In the data rows, zero lies at 4.5, halfway between 4 and 5.
Here are some points, each followed by its number:
[9 5 6 4 6 7 8 9 3 2 5 6 3 3 5 6 2 8 1 1 9 2 4 0] 0
[5 3 4 6 4 2 4 5 5 7 3 5 3 6 5 6 4 3 4 5 6 6 4 5] 1
[7 5 4 4 3 4 4 4 6 5 3 5 4 5 5 5 3 6 4 6 5 5 5 4] 2
[3 4 5 5 4 6 4 4 5 4 4 5 5 4 5 5 4 4 6 5 4 5 3 4] 3
[7 4 3 2 5 2 5 5 2 5 4 2 3 4 4 1 4 8 3 6 6 7 5 3] 4
[1 6 4 6 9 9 3 4 1 1 6 0 6 5 3 4 8 4 7 4 6 1 4 5] 5
[6 5 5 7 6 4 3 3 4 6 5 4 6 4 4 6 5 5 6 7 6 6 4 4] 6
[3 3 3 6 4 3 6 4 8 2 6 7 6 0 1 6 3 4 5 7 7 4 5 7] 7
[5 5 7 4 6 5 5 3 4 3 5 5 4 4 4 4 4 4 5 3 5 3 5 4] 8
[1 1 3 4 2 2 6 5 5 4 5 3 4 4 0 6 6 5 4 6 4 4 4 6] 9
[5 4 5 4 4 3 5 5 4 3 5 5 4 5 5 3 5 5 3 5 5 5 6 5] 10
[5 4 4 2 5 3 6 5 5 3 4 3 5 3 3 1 7 6 3 4 6 5 8 5] 11
[2 8 5 6 5 5 3 4 4 4 6 4 5 5 6 3 2 3 7 5 2 4 2 7] 12
[3 4 6 3 4 4 5 7 3 3 5 3 4 5 3 3 7 4 3 3 5 4 4 3] 13
[6 4 3 6 5 5 3 4 7 5 6 6 6 4 6 7 5 4 4 3 5 5 2 4] 14
[3 4 5 7 5 6 4 5 4 4 6 3 4 5 7 5 5 5 5 4 3 4 3 5] 15
[5 4 4 4 5 4 6 6 4 5 6 5 4 4 6 4 3 4 5 4 5 6 4 4] 16
[6 5 4 5 3 7 2 6 2 6 3 1 5 4 7 4 3 6 6 5 3 6 5 2] 17
[3 4 5 4 3 6 4 3 6 4 4 7 5 4 6 5 5 5 4 4 3 4 5 4] 18
[3 4 4 3 6 5 4 4 3 3 6 3 6 5 3 2 6 4 5 5 4 6 5 4] 19
[4 5 4 5 5 3 2 3 5 6 3 4 4 6 4 7 5 5 5 8 3 5 3 5] 20
[6 7 4 7 7 5 7 4 5 0 2 5 2 3 4 7 4 9 5 7 9 1 7 1] 21
[4 5 3 2 3 7 7 5 8 1 4 8 4 2 6 5 3 5 3 3 7 2 5 4] 22
[3 4 5 6 6 4 5 2 7 6 7 9 6 3 4 7 4 2 5 7 4 6 5 8] 23
[3 5 4 4 5 5 4 4 7 4 5 5 5 3 3 5 5 4 5 4 3 3 3 7] 24
[5 5 6 2 4 5 5 5 3 2 6 2 5 3 4 4 5 7 3 3 5 2 5 3] 25
[7 7 5 9 0 8 3 1 8 5 1 8 2 3 7 7 2 8 6 5 2 1 7 8] 26
[4 5 4 6 4 4 6 3 8 5 4 6 5 3 3 4 3 3 6 6 5 5 5 4] 27
[4 6 6 3 5 6 5 4 2 4 5 2 6 3 5 4 6 7 2 3 6 2 5 2] 28
[6 4 4 6 3 3 6 7 6 5 3 6 2 6 4 5 3 4 5 5 5 6 5 5] 29
[5 3 2 3 3 5 6 8 4 4 3 3 2 4 5 4 3 5 5 5 6 6 4 2] 30
[5 5 6 6 5 4 5 5 4 2 4 4 3 4 4 6 4 6 4 6 7 3 5 3] 31
[4 4 3 3 4 3 6 5 5 3 4 4 5 3 2 2 5 4 3 5 7 5 7 6] 32
[4 5 5 2 6 0 6 3 3 3 4 4 4 4 0 4 6 2 2 5 9 6 4 4] 33
[5 4 2 5 5 5 4 6 5 5 5 4 5 3 5 5 5 5 4 5 5 6 3 5] 34
[6 6 7 6 3 5 5 4 5 3 5 7 4 4 7 5 2 4 4 4 4 3 2 5] 35
[4 4 5 5 5 5 4 4 5 4 5 5 4 5 4 6 5 4 4 5 5 4 4 4] 36
[2 5 3 6 3 7 4 6 5 4 3 3 5 6 5 4 5 3 7 3 2 3 5 5] 37
[6 4 8 9 6 1 3 6 0 6 5 5 6 5 4 7 6 5 1 4 6 5 5 4] 38
[6 7 3 7 2 4 3 0 9 8 4 6 1 5 7 4 1 4 8 9 0 6 2 9] 39
[6 6 5 3 6 4 4 4 4 3 4 3 3 5 5 3 5 5 5 4 5 5 4 5] 40
[4 5 5 4 7 5 3 4 2 4 5 2 4 6 6 4 6 4 5 4 6 4 6 4] 41
[2 5 2 2 4 6 5 7 6 3 6 7 8 2 5 5 6 4 4 0 5 5 4 4] 42
New points follow, each followed by the numbers of its two nearest points above by angle, seen from the average point of the numbered points, nearest first.
[3 4 4 3 3 5 4 4 4 6 3 5 6 6 5 4 5 2 4 4 3 4 5 4] 37 18
[6 7 5 6 2 6 6 6 8 5 2 7 5 4 4 6 3 4 5 4 3 2 5 4] 26 35
[4 7 3 6 2 8 7 7 6 5 2 5 5 2 2 6 1 5 5 5 3 0 3 5] 26 37
[4 3 4 4 6 6 5 4 4 6 6 6 7 5 6 4 6 3 5 1 4 4 6 4] 42 18
[4 3 5 4 3 4 6 5 6 4 4 6 4 5 4 3 4 4 5 6 4 6 5 5] 29 27
[5 6 8 4 6 5 5 4 5 4 6 5 5 5 5 5 2 4 4 5 5 2 5 6] 8 35
[4 4 4 3 3 6 7 6 5 5 4 3 5 5 3 3 4 5 5 5 4 4 5 4] 30 37
[5 3 5 4 5 4 4 3 6 6 6 5 5 3 4 4 5 5 5 5 5 6 4 5] 23 6
[2 5 2 5 7 5 7 6 6 0 7 4 3 1 3 4 5 7 4 4 7 3 3 7] 7 22
[5 4 3 5 5 4 3 4 5 6 3 2 2 5 5 6 4 6 4 9 4 5 4 5] 20 39
[2 4 5 2 5 4 4 3 5 4 5 4 5 5 4 4 6 3 5 4 4 4 4 4] 19 13
[4 5 6 6 6 5 4 3 6 3 6 7 6 4 4 7 4 5 4 3 6 4 8 6] 23 7
[5 4 4 3 4 5 3 5 4 4 3 4 5 8 7 5 6 3 4 3 3 6 4 5] 37 41
[6 6 2 2 5 2 4 3 7 7 4 5 4 5 5 5 3 4 5 6 5 6 3 4] 2 39
[5 4 2 4 6 5 5 5 3 3 5 2 3 3 4 3 5 7 6 4 4 6 4 5] 4 40
[3 4 4 4 6 3 5 3 6 3 5 4 4 3 0 5 5 3 5 6 6 4 6 6] 7 33
[3 0 5 6 5 0 4 3 7 4 7 9 4 4 5 8 7 4 1 5 7 7 4 5] 23 36
[3 7 4 7 3 4 5 3 8 5 5 6 4 4 4 7 2 3 5 6 2 4 4 6] 39 27
[7 7 5 5 3 8 6 3 6 4 3 5 5 3 5 5 3 7 4 4 5 2 6 3] 26 22
[3 4 4 6 5 4 5 4 5 5 6 7 6 4 3 6 5 4 4 5 5 5 4 5] 23 7
[3 4 4 3 4 3 5 8 2 3 3 3 4 4 2 2 7 3 3 3 4 4 3 4] 13 33
[1 5 4 2 3 8 5 5 7 2 3 4 6 5 4 2 6 3 6 0 2 1 6 6] 37 24
[4 5 5 5 6 6 4 4 4 4 5 4 6 5 5 4 7 4 5 3 5 4 5 5] 5 41
[4 5 3 5 6 6 4 3 4 5 5 3 4 3 5 5 4 7 5 6 5 3 5 5] 5 21
[5 5 5 4 3 5 4 5 5 2 3 6 7 4 4 3 4 4 3 3 6 3 7 3] 22 32
[5 5 3 5 6 4 3 4 4 5 4 2 3 4 5 5 3 5 5 7 5 6 3 6] 20 39
[4 5 5 4 4 5 4 4 5 4 5 5 5 4 5 4 5 5 4 4 4 4 5 4] 18 42
[4 5 5 3 5 4 5 4 3 4 5 4 6 2 3 3 6 4 4 2 7 3 5 4] 28 25
[4 4 4 3 3 3 4 3 6 5 3 7 4 6 4 5 4 2 4 5 5 5 4 4] 1 27
[4 2 5 5 4 2 6 3 6 3 5 8 3 4 4 6 5 3 2 5 6 6 5 6] 23 7
[5 5 5 5 5 5 5 5 5 5 5 4 5 4 5 4 5 5 5 3 4 4 4 4] 15 37
[6 5 6 4 4 4 4 5 4 5 4 5 5 4 4 3 4 5 5 5 5 5 5 4] 4 2
[5 5 2 3 6 4 6 6 3 4 5 3 3 3 4 4 4 7 4 5 5 5 3 4] 4 30
[5 5 4 4 4 6 4 7 6 4 3 5 4 6 7 6 4 5 5 3 4 4 4 3] 37 17
[7 4 7 4 4 3 4 7 3 5 5 3 5 6 7 0 4 5 4 4 3 7 6 5] 10 4
[3 4 3 3 7 3 4 3 2 4 5 2 4 6 3 5 8 4 4 4 4 5 4 5] 19 41
[4 5 4 3 4 4 2 5 3 4 3 4 4 8 7 5 6 2 4 2 2 5 4 4] 37 41
[3 4 3 4 4 5 6 7 5 4 4 4 7 3 1 4 5 3 6 2 6 4 5 4] 42 32
[4 3 6 3 2 2 9 1 5 1 2 3 2 2 0 3 3 4 3 9 9 2 8 3] 32 33
[4 5 3 6 6 6 4 4 2 6 4 3 6 4 5 3 7 3 6 4 5 5 3 3] 5 41
[7 4 6 2 4 6 5 5 3 5 4 2 3 5 6 2 4 7 4 6 4 5 5 3] 4 17
[3 2 2 1 5 6 4 0 4 1 6 4 1 2 7 3 4 7 2 9 5 4 0 6] 4 39
[3 5 4 5 4 3 4 4 5 5 5 5 5 5 4 5 5 3 4 4 4 6 5 6] 23 1
[5 4 4 2 4 6 6 9 3 3 6 4 6 2 5 1 3 6 4 2 5 7 2 3] 16 30
[6 6 5 4 5 5 6 5 3 4 4 4 4 3 5 4 2 7 3 5 6 3 4 5] 0 25
[4 5 6 6 6 5 4 4 4 3 5 4 6 5 4 4 6 4 5 4 4 4 5 3] 5 19
[3 5 7 7 5 2 4 4 6 4 5 6 5 5 3 5 4 2 5 5 5 5 3 6] 23 27
[4 6 5 5 5 3 6 5 4 5 6 7 7 4 2 5 3 5 3 3 6 5 6 5] 38 23
[6 3 8 3 2 5 4 4 3 3 2 3 4 7 5 3 3 4 5 7 3 5 8 1] 17 2
[4 5 5 4 3 6 5 5 5 2 4 6 5 4 4 4 5 5 4 3 5 3 6 4] 22 42
[3 4 4 4 7 6 4 3 5 4 8 3 4 3 6 6 5 7 6 5 3 5 3 5] 15 5
[6 6 6 6 4 4 5 6 5 5 3 5 5 3 4 2 4 5 5 4 5 5 7 5] 11 29
[5 4 5 7 6 4 4 3 5 7 6 7 6 4 5 5 4 2 6 5 5 6 3 6] 23 6
[7 3 3 5 3 6 6 7 5 8 3 5 2 6 5 4 3 5 6 5 2 5 4 5] 29 30
[6 5 5 3 5 7 4 8 5 5 5 4 6 5 6 4 4 6 6 1 3 5 4 4] 17 42
[5 4 4 3 5 5 4 4 4 5 6 6 6 5 5 4 6 4 4 2 4 5 5 5] 42 19
[3 6 0 7 5 3 3 1 5 7 3 1 2 3 2 8 5 8 5 9 3 7 1 5] 20 6
[6 5 4 7 5 5 4 4 6 7 5 6 3 4 5 8 3 6 4 6 4 4 4 4] 26 39
[1 6 4 3 4 7 4 7 3 3 4 2 6 6 4 4 5 3 6 2 2 2 4 4] 37 5
[3 3 3 2 4 6 4 6 6 3 5 5 8 4 5 4 6 5 4 1 5 4 6 3] 42 22
[4 4 5 4 5 6 5 4 5 4 6 5 6 5 5 4 4 3 5 2 4 3 6 4] 8 42
[5 6 4 4 5 6 5 4 4 6 4 3 4 5 5 4 4 6 6 5 3 4 5 4] 17 37
[4 4 5 5 4 5 5 5 4 4 3 4 4 5 5 4 5 4 5 5 4 4 5 4] 37 17
[1 3 5 5 5 5 7 7 3 1 5 3 5 3 2 3 7 5 4 2 3 3 4 5] 13 5
[2 7 6 7 3 4 3 4 5 3 2 5 6 5 3 5 7 3 5 4 2 2 6 8] 37 24
[5 4 6 4 3 5 5 5 6 2 4 6 6 5 5 4 4 5 4 3 5 3 6 4] 22 18
[6 4 4 5 4 5 4 4 5 7 3 3 2 6 5 5 4 5 7 6 3 4 5 5] 39 20
[6 5 4 8 6 3 3 3 3 7 5 3 4 4 3 6 4 5 5 8 6 6 3 6] 6 20
[2 5 3 6 5 2 5 3 6 5 5 6 5 5 3 6 5 2 6 5 3 5 4 7] 23 24
[2 4 3 3 3 7 5 6 5 3 5 6 7 2 5 5 6 7 4 1 5 3 7 3] 42 22
[4 5 4 4 4 4 3 5 4 4 4 5 5 7 5 4 5 4 5 3 3 5 5 4] 37 19
[7 4 7 6 5 2 4 6 1 5 6 4 5 4 5 4 3 5 3 5 7 5 3 4] 38 4
[5 5 5 6 5 3 4 4 6 6 5 6 4 4 5 6 4 4 5 7 5 6 4 5] 23 6
[4 4 2 6 5 6 4 5 7 5 7 6 5 2 7 7 4 6 3 4 7 4 3 7] 14 34
[0 6 4 0 4 6 4 8 4 1 3 2 8 8 5 2 7 0 9 1 0 2 1 3] 37 13
[9 6 5 9 5 2 4 3 6 4 3 8 6 0 3 9 2 9 1 7 9 4 5 3] 21 31
[5 4 5 4 4 3 3 4 5 7 6 4 5 3 6 2 3 6 4 7 4 7 3 7] 39 4
[4 4 4 2 5 3 3 3 3 5 5 4 3 4 6 2 5 4 3 7 4 6 1 5] 4 40
[2 6 4 3 5 3 4 3 2 4 4 2 2 4 3 5 6 5 3 6 5 3 4 5] 33 9
[6 4 5 5 5 5 5 5 5 5 6 7 5 4 7 3 3 5 5 3 5 6 5 4] 16 35
[5 5 4 6 5 4 3 4 4 7 5 3 6 4 4 5 4 6 5 5 4 4 4 5] 6 20
[7 7 5 7 5 6 6 8 2 6 7 5 6 9 9 2 2 0 9 0 3 6 2 5] 16 12
[5 4 4 5 4 5 4 4 6 7 4 5 6 6 4 6 4 3 5 4 4 5 5 5] 1 14
[2 4 5 5 8 5 5 5 2 3 7 3 5 3 5 3 6 4 5 4 6 5 1 4] 5 19
[5 3 4 4 4 5 5 5 3 5 5 2 4 4 5 3 5 7 5 5 4 6 5 3] 4 17
[5 3 5 4 5 6 4 4 5 5 6 6 6 5 6 5 5 4 4 2 5 4 5 4] 14 18
[6 5 5 4 8 5 6 3 5 4 7 5 3 4 6 3 3 5 5 4 6 6 3 5] 16 40
[3 4 6 7 3 3 5 5 4 4 2 4 5 3 1 7 7 7 1 3 6 2 8 6] 38 9
[6 7 3 8 5 6 4 7 6 7 3 7 4 3 6 6 5 6 3 3 5 4 3 6] 14 26
[2 4 5 4 3 4 3 2 5 4 4 4 6 5 3 5 7 3 5 4 4 2 5 5] 24 9
[4 6 4 4 4 4 6 4 6 4 5 6 3 3 3 5 3 6 3 7 5 4 3 6] 7 39
